Rows are one point carried round by a steady rotation, each followed by how many steps it has turned.
The counts run from 0 to 811.
[ -5  30  23   3 -11 -17 -15  21  20  17  10 -31  16   0 -37  38   3 -17
  -1 -16 -26  28 -14  -6  23 -19 -15  -2  36   4  15 -28 -11 -47 -15   6
 -20 -13 -43 -16   8 -42] : 565
[ -4  37 -12  -9  -4   8  10  16   6  -1 -23  15  -5  12  23 -23  16 -42
 -17 -37  12  -1  -4 -21 -13 -31   6 -11  41  19   0   8  -9 -18 -20 -19
  11 -62  -7  47 -15 -15] : 692
[  8   1  28   0   2 -27  10 -32 -18 -20 -39   5 -15  -6   3  29 -13 -20
 -11  -8  19  -6  -4  -6  -2 -11   4  -7 -22   7 -28  25  -5  24 -10  -5
 -14 -66 -43  50  32 -12] : 706
[ 30  -1 -14 -32  24  45  -2  16  15  -6  31  16  15  37  30  -4  15 -17
  16  -9 -21  -2  -3  28 -12  14   7  38  21   5   0  -1  -1 -23  10 -42
  20 -14  26  24 -19  25] : 504
[ 13   2  -7 -11  -5  18  56 -32  -1 -10  12 -35  33 -26  13  21 -41  20
   7  16  -3   9 -14  -1  24   8   8 -36  -1  21 -24   4  -2 -15  -1  44
 -21 -20 -37  19  -2 -32] : 476
[ 17  38  16 -19  -1   2  27  21  38  18  -8  21  -7 -42 -15  38  18 -54
  19 -25 -31 -15   5   2  -8  11  -4  -3  39  -2   8  -1  32 -12  14  24
   2   9  -5 -15   7  16] : 201
[  4   3  -1 -25  17  30  -2  16  32  38  37 -19  18   6   9  28 -17  29
  16  15 -29   6 -29   4  -6  15 -16  17  16  -3  14 -16 -40 -46  21  10
  13 -10  -5 -30 -30  -7] : 741
[  5   6  29 -36  -7   5 -32  29   4   4  -3  37 -17  23  18  25  24 -22
 -22  -7  10 -29   9  -9 -30 -30  -4  19  -5   9  11  37 -13 -33 -24 -37
   8 -55  16   9   5   1] : 518
[ -8  18  17   6  14 -13 -41 -26 -12  -9   0 -59  11   2   3   2  27  25
   6  -2 -12  27  16 -44  24 -28 -20  10   3  -1  -1 -17 -15  18  28 -12
  16 -39  -9  38 -15   9] : 800
[  1   6  23 -19  19  -1  10 -38 -35  -9 -33 -13   5 -21   9  18  15 -36
  13 -10  10  14  28  -5   9 -30  -1 -24 -28  -1 -15  49  13  26  -2   5
   3 -31  -3  57  33  25] : 71
[ 30 -25  11 -25  41  19   1 -43   4   8 -11 -13  -5 -21 -13 -11 -12  21
  24   1  -8 -30   4  15   9  -7  -8  15 -45  11  23 -11  15   2  30  -3
 -11 -50 -40  16  17   2] : 6
[ 19  34  21 -29 -35  -9  38  -8 -17 -12   7 -21  32 -18  -5  19   3  15
   7   4  20   6  14 -42  12 -40  21 -44  -4  16   4   8  43 -35 -17  32
 -12  -6   7   7   8 -10] : 302
[-15   1  33 -44   2 -12 -11  28  20  50  16   0 -28 -12 -21  49   1  -5
  -2   8 -17 -22 -18 -16 -24 -14 -17  15  -9 -11   7 -13 -40 -38 -23   2
  12 -34 -12 -25 -13  -7] : 280
[ 17 -24  -8 -59  10   9  11  -6  -8 -16  13 -33 -12   4  -8  11 -10 -15
   6   8 -19 -37   8  -3  13   1 -14  12 -44 -25  15 -38  -1 -48 -40 -24
 -21 -22 -11 -28   4   1] : 752
[  6  13  -8 -32 -19  12   5  28  -4  15 -15   9   1  22  23  -9  46 -34
  -5 -24  35 -11  16  11  -9 -54  19 -12  13  18   8  32  10 -33 -16   0
  10 -55  25  10   3   1] : 58
[-10  -6  29 -36 -32  11  36  25  13   4  31 -24   0   3  10  39  18 -42
   8  19 -33  21 -34  16  14 -17  10  -1  14  12 -12  -5 -37 -33 -41   9
 -14   6 -14  -7 -21 -26] : 390
[  0  -3 -27 -46  -1   1  38   2 -18  -8   3  -3   3   7  30  23 -24 -25
  26  18   6 -13   2 -15  11  16 -19  -2 -40 -36   2  -9  -3 -54  -8  -2
 -12 -23  18 -38   6  35] : 759
[  1 -31 -16 -27  11  10 -44  21   3  30  12 -14  -8  22  22   7  49 -27
  32  -7   6  10   3  31   5 -22 -19  17  -1   7  12   5 -41 -10  -1 -23
   2 -50  10  -4  -9  25] : 163
[  8 -12   2   6 -23 -16 -27 -11  -3 -13  24 -30 -21  -5  25  52   6  26
   9  14 -27 -19   7  -1 -21  21  30  17  27  -8 -66   8 -15  11 -17  -9
  12 -21 -16  39  -4 -10] : 611
[ -5   8  10 -41 -36   9  27  22 -17 -35  27 -14 -25  12  22  30  30 -46
   8  18 -45 -13  12  -7  -1 -12  13  20  22 -24  -5 -18   1 -32 -37 -12
  -7   9   7  -5  -2   0] : 40
[ 46   9  10  10 -10 -11  21   1 -25 -31  24  -6  22  22  32   9   7  12
  44  25   8   2  -4  -2  -4  -9  37  27 -14   3 -14  -2  50  -4  14 -24
   3  -1  -2  48   2  32] : 141
[ 26 -27  30 -18  10 -15  -4  -8 -22 -37   8 -11 -10  32  14  25  30 -10
  38  -1 -10   7  -2  42   4  -8  27  46  -4  -9 -30   2   7   8  -5 -45
  25  -3  -3  31  28  29] : 149
[ 11  22 -18 -18  39  27   3 -14  41   8   4 -18  21 -22   5 -31 -19  20
  14  -4 -22 -21 -17 -34   9  11 -27  15   5   7  37 -47 -10 -27  33  -9
  10 -32 -21  -9 -35   8] : 108
[ 17   9 -25 -19  -5  -7  -5  34  25  10  10  -1  32 -16  14  45  -7 -22
  53 -30 -14  -2  22  12  22  20  -4 -10  31  -7   6  25  29 -28   5  20
 -27  13  19 -63   0  14] : 662
[  2 -11  30 -53  29  24   8 -45 -37   9   5   2  -8 -17  -3   9   7  -9
  -5 -15   1  17  11 -19  -9 -22 -37 -10 -40   5  27  11 -11   8 -18   2
  -3 -48   8  43  16  10] : 174
[ 14  27 -23  -5 -15  22  31 -37 -25 -48   0 -10  28  -7  47 -24 -17  14
  -4   1  -4 -14   9 -35   4  -2  11 -12  19  11  14  14  22 -36   2   8
 -27 -36  -9  32  -3 -24] : 587
[ -5  28   6 -16 -33   1   9   1  11 -15 -10 -24 -15 -10  -5  22 -15  -4
 -21   3 -34 -48   0 -35   6   2  -8   7  10  -2   5 -22  -8 -35 -13  13
 -46 -43 -40 -33  -9 -49] : 112
[  5  56  33 -21   8  30   3  -4  34 -17 -16   5  44  18  -6   4   5  15
 -22  -8  -3   3  -2 -15  25  -8 -15  13  31  18  30  -3   2 -59  24  -5
  17 -17 -13 -24  -1 -29] : 574
[-10  -4 -19  -2 -12 -15 -17  -5   6  27 -11  23 -27 -20  21  19  -8  -7
 -11 -12   6 -18  -7 -12 -29  -3 -18  -7  24  10   5  13 -30 -12 -11  18
 -38 -86 -34   5   5 -27] : 351
[ 35 -11  15 -26 -11  12  45 -22  -5  -2  46 -26  -7 -26  -7  14  26  30
  28  18 -29  -1  -5   6  -4  10  26  17   6  12 -10 -56  25  10   4  15
  10  13 -20  26 -13  13] : 380
[ 36 -19  -5 -20  43  34 -10 -38  25  25  -4 -11  18 -24  -7 -14  -8  37
  15  10   7 -25  -9  17  10  -5 -13   2 -30  24  19 -14   6  -7  41   7
   5 -53 -31  11  -4   9] : 5
[-11  23 -20   5  -1  -9   7   7  35  46 -15 -18  -1  -8  -1   8  14   6
  -5  -1  12  -4 -16 -29   8  10 -29   2  14   9  -4 -47 -28   1  44  27
   2 -59 -14 -23 -34  14] : 456
[-17  12  19  -4  -5 -25 -26 -11  12  22 -22  -1   3  -3 -18  41   4  13
 -17 -10  13  11  -3  -6   6 -13 -42   1  18  12  15   4 -42 -11  -2  18
 -16 -67 -43 -26  18 -42] : 811
[ 14  -9 -22 -18  -6   6  57 -30  -1 -14   1 -38  22 -18  15  22 -32  -3
  22   8  -3   6 -17  -2  41  18  -6 -23 -26  11 -25  -9   3  -4   6  39
 -45 -25 -35  -2  -5 -18] : 475
[ 32 -14  47 -45  11  21  18 -26  11 -23  49  -7  19   4 -18  18   0  42
  24 -10 -27  10  -8  -4   8  20 -10  45 -11  23  16 -28   6  22  13 -10
 -12   1  -6  -1 -14   2] : 736
[ -3  14  37 -26  -3   5  13  -2   9  -6  11   3 -20 -18 -21   5 -16 -18
  12 -51 -40   2 -16 -21  -5  -9 -17  15  25  16  27 -13 -16   8 -23   0
 -32 -32 -44   3 -14 -50] : 104
[  8  11  34  -5  -5 -45   6 -11  -6  10   6 -38   5 -27 -23  67   4  -2
  26  -2   5  21  14 -25  17  11 -17  -7 -31 -13 -27  -6  12  38  13  29
 -19  -2 -11  -6   9  35] : 546
[ 13  28  16  -9 -16   0  44 -10  18  -8  -7  20  19 -12   3   5 -41  40
 -10   8   6 -24 -26 -27 -14  -8  11  -7  10  17  10   0   8 -71  -7   9
  20 -28 -34  -1   4 -26] : 121
[  3  10 -11   2 -22 -26   6  12 -34   4   7 -12  -3 -15  21  47  21 -53
  16  -6   5  15  17   7  -4  -7  19 -26  21 -21 -45  16  19 -21 -43   6
  -6  -6   6  41  27  14] : 778
[  4  39  20   2  20  -8 -19  -2  13  39  -7  32 -11 -30  -2  26  19 -12
  -7 -26 -15  16  10 -12 -35   6 -14  15  50  -3   6   6  -1  -2  18   1
  50 -21   0  36   9  32] : 439
[ -2  15  22 -38  -1  20 -10 -13 -31 -17  17   1  -5  13  26  16  16  10
 -35  29 -10 -13  13 -45 -25 -28  -2  10  -5  -6  -4   9 -10 -30 -27 -31
  16 -38  25  54  -9   4] : 516
